One vector is turned by the same rotation once a tick. Each row is the vector after some number of ticks, and that number follows the row.
The counts run from 0 to 1282.
[128 135  71 104 165  94 115 139 122 105 128 116 145  76 113 104 136 141
 134 138 135 103 135 140 122 197 136 195 105 137 146 167 135  85 139 130
 132 123]  675
[123 152  80 113 137  99 104  87 129 114 161 114 102  77 132 129 148  82
 152 115 167 143 117 143 147 167 158 181  96 122 112 142 105 110 151 114
 128 139]  1086
[ 85 132  76 136 112 138  65 103 117 152 160 108 141 109 109 137 148 115
 135 109 118 143 107 148 140 173 149 179  84 140 142 111 103  96 100 127
 158 128]  1223
[120 145 129  97 128 107  43  82 101 146 116 114 134 118 108  88 135  92
 177 120 117 143 108 122 116 149 145 136  70 139 137 122 113  71 110 131
 118 131]  1241
[142 123  82 119 119 115  80  86 158 109 146 104 131 112 132 118 158  49
 128 114 121 138 109 147 139 176 114 155  81 123 115 153 133  98 124 137
 153 140]  232
[125 137  96  99 128 105  51  91 126 101 131 116 159 139 111 107 161  90
 159 117 131 112 131 139 115 168 131 167 101 132 158 144 128  80 123 157
 111 142]  649
[101 138  88 132  99 131  62  86 140 149 110 110 137  86 103 109 125 118
 110 122 124 113 107 125 118 131 120 136  84 127 143 124 155  80  79 174
 129 145]  329
[110 130  63 133 150  93  88 131 126  99 101 107 100  80 123 108 134 138
 137 123 126  91 134 117 109 177 124 162 111 140 166 166 136  91 130  87
 141 121]  240
[119 127  77  99 146  97  78 122 132 162 100 110 141  47 106  94 108 164
 137 132 145  96 140 155 123 153 150 162 104 137 144 148 135  93 125 167
 128 112]  396
[112 126  64 109 100  95  57  95 116 120 117  64 140 118 127 111 138  96
 126 115 121 133 125 151 149 167 132 139 104 134 160 131  99 108 102 159
 158 125]  439
[125 138  81 106 128  88  94  84 142 129 112 106 184  82 129  84 170  83
  92 126 140 118 127 146 135 160 117 143 127 146 123 147 156 116 117 124
 141 168]  566
[119 104  67 130 129  96  83 109 166 127 125  78 166  77 144  75 162 108
 114 114 123 112 124 142 123 155 128 128 130 132 146 163 129 121 104 133
 146 128]  130
[125 136  73 119 136 111  68  98 135 125 109 119 125  80 115 103 142  54
 160 127 117 140 119 139 137 186 143 136 116 134 158 134 118 107 127  93
 134 131]  1142
[105 147  58 153 113 148  58  90 130 169 137 131 130  50 116 106 151 126
 119 105 139 132 120 141 149 147 146 131 121 133 146 109 129 106 119 119
 139 157]  428
[ 95 151 124 129 131  92  77 100 102 155 124  99 159 111 110  70 128 186
 126 123 134 109 120 120 106 125 142 153  94 148 128 128 116  72  95 140
 116 156]  1064
[ 87 159  87 153 120 115  63 104  98 134 135  98 100 108 116  98 125 180
 140 124 129 113 119 129 121 151 149 173 100 121 157 128  90  79 116 111
 135 144]  645
[ 88 131  93 108 133  88  82 100 105 124 143  85 181 124 120  89 155 118
 140 127 123 131 139 132 120 172 172 169 132 147 152 132 110 105  90 147
 148 121]  1066
[118 137 120 143 168 123  68 126 132 151 134 136 160  84 113  69 137 134
 162 139 112 124 116 155 101 162 149 176 107 145 125 149 106  85 130  97
 118 138]  462
[131 127  84 146 145 128  61 110 152 157 127 123 147  72 105  76 129 156
 112 131 128  92 107 161 101 158 117 150  99 135 161 138 130  97 115 144
 111 150]  1039
[107 149  84 123 113 141  64 120 139 157 110 106 160  64 109 107 140 138
 115 131 122 140 140 168 163 140 127 178  94 127  99 154 137  88 140 152
 163 139]  202
[ 84 168 100 158 140  93 104  86 131 156 153 115 113  93 134  81 148 125
 121 123 126 137  86 114  93 157 141 159  88 136 128 122 121 108 103  83
 152 149]  1046
[125 128  72 113 115 106  87  94 126 123 160  85 123  55 141 103 150  81
 141  93 156 130 121 109 151 142 154 113 120 147 124 145 105 106 103  98
 127 142]  808
[123 109  87 107 113  98  74 108 152 109 141  76 169  88 127  97 146 113
 121 111 158  96 139 139 136 119 130 147 106 138 123 167 130  81 100 170
 109 153]  5
[106 135  69 119 119  73  80  93 110 101 142  89 118 104 139 120 159 151
 150  96 157 110 151 124 148 140 153 177 119 128 134 154  89 104 154 117
 124 132]  701
[ 97 143  82 141 138 110  82  82 167 161 155 121 151  69 110  91 149 111
 122 123 160 116 117 167 123 161 170 177 133 130 142 129 115 130 119 145
 113 152]  286
[111 134  64 115 106 114 100 101 149 126 140 105 149  58 127 123 157  75
 117 103 151 131 115 132 158 143 128 140 110 154 118 148 136 114 113  94
 151 161]  1001
[125 158  93 140 140 143  67 120 100 145 127 126  91  78 111  99 117 144
 152 125 113 136 110 117 112 150 133 150  65 116 126 138 121  60 133 118
 126 124]  1130
[147 141  80 146 149 118  83 112 111 149 167 118 140  74 134  69 159 161
 138 111 139 114 110 129 126 140 131 137 109 146 128 137  99  80 142  84
 120 163]  42
[ 99 126  78 133 145 116  71 124 125 158 100 102 120  48 123  95 138 129
 152 115 113 136 116 140 128 158 147 133 109 140 148 144 110 114 126  74
 156 101]  28
[143 129  74 122 125 117  76  91 136 158 159 114 124  85 110 117 140 140
 130 103 148 102  86 180 149 143 116 162  65 133 139 127 108  95 141 142
 128 147]  720
[115 137  60 130 120 116  69 103 135 147 104  83 143  72 126  83 114 115
 116 150 111 133 122 166 143 181 144 139 130 123 159 134 124 119 118 154
 159 128]  1249
[126 145  97 138 163  97  82  94 112 136 157 140 140 103 126  81 195 105
 154 106 127 140 109 127 112 174 140 160  95 140 130 141 119  97 149  80
 130 150]  250
[104 121  76 147 112 134  65 113 154 141 106  64 128  51 138  90 117 140
 109 127 120 122 129 138 127 136 139 138 119 123 136 161 126  96  98 153
 144 120]  814
[ 83 119  87 126 103 110  76 112 123 126 140  61 139  83 133 109 118 130
 155 115 133 135 127 151 149 136 173 168 119 130 131 151  85 102 103 134
 147 113]  3
[111 156  54 151 119 123 102  95 114 115 154 102 140  94 133 100 156 120
  71 122 122 132 120  99 123 176 127 154 101 126 133 129 161  89  97 142
 155 169]  49
[148 142  77 123 127  89  84  98 139 109 126  81 159  88 143  62 146 119
 100 137 134 118 145 130 122 157 115 140 127 119 126 163 151  89 122 161
 124 163]  759
[ 94 138  84 141 134 138  79 104 121 142 176 132 139 120 103 129 161 147
 126 104 127 124 103 142 123 176 145 189  67 138 143 122 117  80 112 144
 144 131]  1222
